R: rows in several groups, each row roughly a mix of its group's directions
R (101 x 15)
[[-20  -1   5   7  -1  11  -5  -8  12   0 -21   5  -8 -12 -21]
 [-17  15  -2  -5   8   0  -6  -2 -17  12   6   7  -2   5 -27]
 [-11 -25  -5   0   6 -18  12  -4  -5  11  -5  18  -8   2   2]
 [ -8  25   2  -9   6  18  13  -5  -7 -11   8  -8   5  10  14]
 [  2  14   1  -5   2  12   2  -4 -23 -17   5 -19  -7  10  13]
 [  1 -11  -3 -24   2   0  11   4 -13  16  18  -8  -8  -2  13]
 [  9   7   2  14   2   9 -22  14 -14   1 -10  -5  -6 -19 -10]
 [-11 -17 -11  -7   6   1   1  -8  22  14  -5  20  -1   1  11]
 [ -5  10 -10   3  -5  27  -1  -8  13  21 -12   4  -5  -1  -5]
 [ 12  -2   8   7   0   4  14 -11  -6 -20 -10 -22 -10 -13   0]
 [  5   3  -8 -32   1  -4  13  -7  -8  13   5  -9  -9   3  11]
 [ -8  -9  15  13   2  15   3 -17  10 -21  -7   7 -14  -3   1]
 [  3  24  -2  11  -9   6   2   4   7   5  -5 -12  17  -2 -23]
 [ -5  17 -15 -11   4  -5 -17  -5   1  16  -7  16   2  10 -14]
 [ 13  17 -14  -5  -1  -3   3 -19   2  -4 -25 -12  -5   2  -6]
 [-16 -12  17   6   1   3 -11  15   3  -1  19  21   3  -1   2]
 [-13 -14 -11  -8   0   1  -6 -23  15   2  -2  10 -10  19   0]
 [ -9 -18  17  11   5   8  -7  15  -1  -3  22  12   0  -8   4]
 [-15  -6  14  13   4  13   0 -15   8 -19 -12   8 -13  -6  -6]
 [ -2   1  13  20  14   3   6  -6  -6 -31   3   4   1   0   6]
 [  1   7  -3   3 -18   0 -13  -3  16 -11 -29   0  -3   8   8]
 [-12 -18 -21  -3   4  -1  -8 -10  -9   3 -15   0 -14  12  13]
 [ -8   2 -17   6   3  -3 -12  -3  -1  19 -23  19  -4   3  -8]
 [  6 -16   5   2 -17   2  13   8   5  -8  -3 -18  -1  -1  25]
 [ -7   7   1 -26 -17   5  -5   1  -2  21   7   3 -11  13  -3]
 [  5  -8  -2   4   0  -9 -12   3  16  19  -8  24   0 -11 -14]
 [-22 -10  15 -13  -1  -1  -5  -2  -2 -15  -7  12 -17   1  13]
 [  8   3  11   5  -4  -5   1   8  24  12   5  15  13 -14 -16]
 [-10  -2  -4 -12   8   5   5  -6 -15 -19   9 -23  -4   8  15]
 [ 11   1  12  14  -9 -12  12   6 -30  -3  -2  -1  -9   4  -5]
 [-23   5   6 -19  -4  13  -7  -3  -5   6  -4  15 -17   8   5]
 [-11 -16 -13  -6  -7   1  -6 -22  11   0 -12  -1 -15  17  -1]
 [ -1  14   4  23   9  20   7  -6   3 -20  -5   2   6  -1  10]
 [-23 -11   1 -13 -14 -13   7  -3   9   3   3   9   2  22   3]
 [  6  30  10  -7   5  21   6  -4  -2  -2   8  11  -1   3  11]
 [ 13 -17   6 -10   9 -11 -22   2  -4  -7  10  -2 -11 -17  -7]
 [ 16  21   7   8   3   0   1  22 -10   1   1  -2  14 -17   0]
 [-15  17  -6 -22  -8   8  -7   8  -6  23  -2   6  -3   7  -1]
 [-16  -2   8  -3  -9  -3  -6  -5   8   3 -11  -1  -6  -7 -33]
 [-11  23  -6  14  13  16   0  -4 -10   7  -1   6   5   1 -19]
 [ -6 -10   2  26  -5   6 -19  19   8   0   2  11  10   0   0]
 [-12 -17 -11 -17  11  -6  -9   1  -7  16  -5  15 -13  -4   9]
 [-10   0   1 -29  -3  -8   9   5   0  14  16  10   2  11  13]
 [ -3  32   1  -5  13   8  -1  -2 -10   7  -3  20   0  -2  -6]
 [  4  -2  13  -4   7 -10   4   4  16  12  10  25   6 -16 -12]
 [-13 -23  12  -3   2   1  -3 -15   4 -11  -3  12 -23  -2  -2]
 [ 24  13   5  11 -13   8 -23   7  -2   1  -7  -3  -6  -5  -8]
 [  0  10 -13  -9 -20 -10  -1   1  11   6 -22  -3   7  16   9]
 [-11  -2  23  -3  -9 -14  -2  -3  -3 -22   5  -3  -5   3 -20]
 [-10 -15  13   2   3   3  -2  19   1   6  26  14   6  -2  10]
 [ -1  16 -15   5  -5  17 -12  -6  -8   5 -19   3  -9  14  10]
 [  9 -16 -19  11  11   6   7   2  -5  19  18  -9   8   0   3]
 [ 11  13   3   3  -6  13   0  -3 -25 -11  -2  -9 -15  12  15]
 [ 18 -23  -8  -1   5  -2   4  -3   3   1   5   1  -6   0  30]
 [ -7  12 -11 -15  14  -4  -8 -10  -8  16   6  14  -4   6 -20]
 [ -6  24   7   2   3  -6   1   5 -19  -8  14  -2  11  10 -17]
 [-24  -3   3  -8   2   0  -8   8   6  -7 -24  10  -5 -12  13]
 [-18 -25   3 -12  -3  -2  10 -16   2  -3   8   0 -14  13   1]
 [ -2   9 -15   5  -2  11 -11  -7  -5  13 -21  16 -12  11   9]
 [ 15  11  14   8  -4   2   5  21 -11  -8  -3 -13   5 -20   6]
 [  8  10   1 -10 -20  -8  11   2   4  -7 -22 -16   1   3  15]
 [ -7 -17 -17 -18  -5  -4   9  -8  -4  18   6  -9  -7  15   5]
 [  0 -12  -4   5   2 -11  -2  11  14  -9 -23  -4   9 -19  14]
 [ 15 -10  13   2 -13   4   7   2  -5 -16  14 -22  -5   3  13]
 [ -4 -30  -8  -1   3 -12   0  -7  -4   9  -8  15 -16   3  10]
 [  5  -3   5  -8  -7  16   5  -5   3  -3   6   6 -12  11  32]
 [  2  12   1 -21  17  -3  15 -23   5  -4  11   9  -2   4  -1]
 [  6   2  11 -24  -8  -1  15  -1   6  -8   1  -6  -5   0  27]
 [-13 -16 -10  -5 -11  -3  -3 -19  11  -2 -13  -2 -12  19  -1]
 [ 18   0  19   4 -13   2   3   9  17  -7  16 -11  10 -10  -5]
 [ -7  -5  15  19   0   3   2  -9  12 -26 -12  -2  -2 -10 -10]
 [ 12 -14   1   4 -16   8  -4   0   3 -14   4 -26  -5   7  15]
 [ -3   8  -5 -11 -18  -8  -3 -10   2  -5 -30 -10  -9   9  -3]
 [ -8 -21  -1   8  24 -14  -4  -5 -12 -13   0  11  -7  -8  -1]
 [ 14   1   5   4  -8   4  -5   1 -25 -16   2 -20 -13   7   8]
 [-15  -6   2 -10  16  -9  18  -6   5  10   4  26   2  -2   3]
 [  3  -6   9  12  -1  14 -21  -2  -2 -15 -14  -4 -19 -14  -4]
 [ -5  22  17 -24   2  -8   5  -9  -3 -13  -5   9  -7  -2  -6]
 [  9 -13 -10  10   3 -15  -1   9  13  -2 -16 -11  13 -20  -1]
 [  6 -32   0   0   2 -20 -12   2  -2   2  -1   3 -12 -10  -6]
 [  6 -27   5   5 -12 -12   3   6   7 -10   9 -22   4  -4  -2]
 [  6   1  -3   8  -8   4   0  -3 -28  -6  -9  -9 -17  15  12]
 [-19  -7  -3   2 -17 -10 -11  21  -9  17  -2   3   4  10  -8]
 [ 22 -17  14   5  -8 -12 -13   9   0  -4   8  -6  -6 -14 -11]
 [ -7  -8  -5  29 -10   1 -17   8   6  -2 -14   1   6   5 -12]
 [ 12 -21  10  -7  -5 -18   3   3   0 -17   9  -5  -3   2  19]
 [ 22   2 -13  17   6  -7   6   8   4   0  -1 -13  21  -8   5]
 [ -5  31   1   2  -4  17   7   3   5  -6   3 -13  17   5  -2]
 [ -2  12 -13  14  11   5   0  13   5  -2 -20  -2  18 -14  13]
 [  3  11  13   5  -9   3  16   8  14  -7  13 -15  21  -4  -8]
 [ -4   6  10 -10  -4   1 -12  19  11   5  10  22   8   2  18]
 [-21   2  12  -9  -7  17  -5 -12   4   1  -6  12 -20   5  -7]
 [ -4  11  -7  -2  20   1 -13  -3 -10  14  11  15   1  -3 -23]
 [ -6 -12  14   2  -7  18   1 -19  13  -9  -4   8 -22   3   3]
 [  8  -1  -5  21 -16   1  -3   0  12 -13 -25 -13   5   2   5]
 [ 20  19   8   5  -1   5 -15   2 -20   2  -4  11 -15  -4  -5]
 [  0 -12  14 -14  12 -10  13  -2 -12 -14  22  -5  -5  -6   7]
 [  6   7 -15  17   7  24   3 -13   7  18  -4   3  -1  -2 -10]
 [ -9  12  24  -8 -12  -4 -10  21  -2  -9  -3  13   1  -6   4]
 [-16   1   1  -2  -2   5  -4  10  13  -8 -27   4   2 -14  18]
 [-12 -23   2  24   5   8 -12  -4  10  -6   8  11  -1   4  -8]]
one row of each group, then the others: which group is each in?
[ -6  -8  14   3   5  -4  17 -15 -12 -17   1 -12 -12  -7 -17]
E
[ -4  -6  11   1 -14  14   0 -19  13   2   0   1 -17   3 -22]
P
[-10 -26 -18   4  -3 -12 -11   0  -5  -2 -13 -18  -3   5  -3]
L

[ -5  -5   7  30  -1   6 -17   5  12 -12  -5  11   6  -1  -8]
E
[ 25  -4  -7  21   1  -7   7   1   9  -4   2 -16  16  -7  -5]
P
[ 11  28 -12  -9   7  -3 -11   6 -11  16  -7   2   5  -6 -11]
E
[  4 -33   3   0   0 -16  -3  -8  10  -4  -4  -1 -11 -11  -8]
P
[ 22  -6 -19   1   2   7   5   2   5  18   4  -3   5   1  23]
P
[-24   2 -13 -11   9   8  12  -7  17  -1   2  -6  14   8  10]
L
[ 17  10  17   2  -6   7  10   1 -21 -13  11  -6 -10   5  12]
L
[-13 -16   9  -7  -7   8  -4  -5  17  -8 -18   7 -16  -8  13]
P
[  5  12 -21  -1   2  -1  -3  11   0  27  -5  -6  15  -6 -10]
P
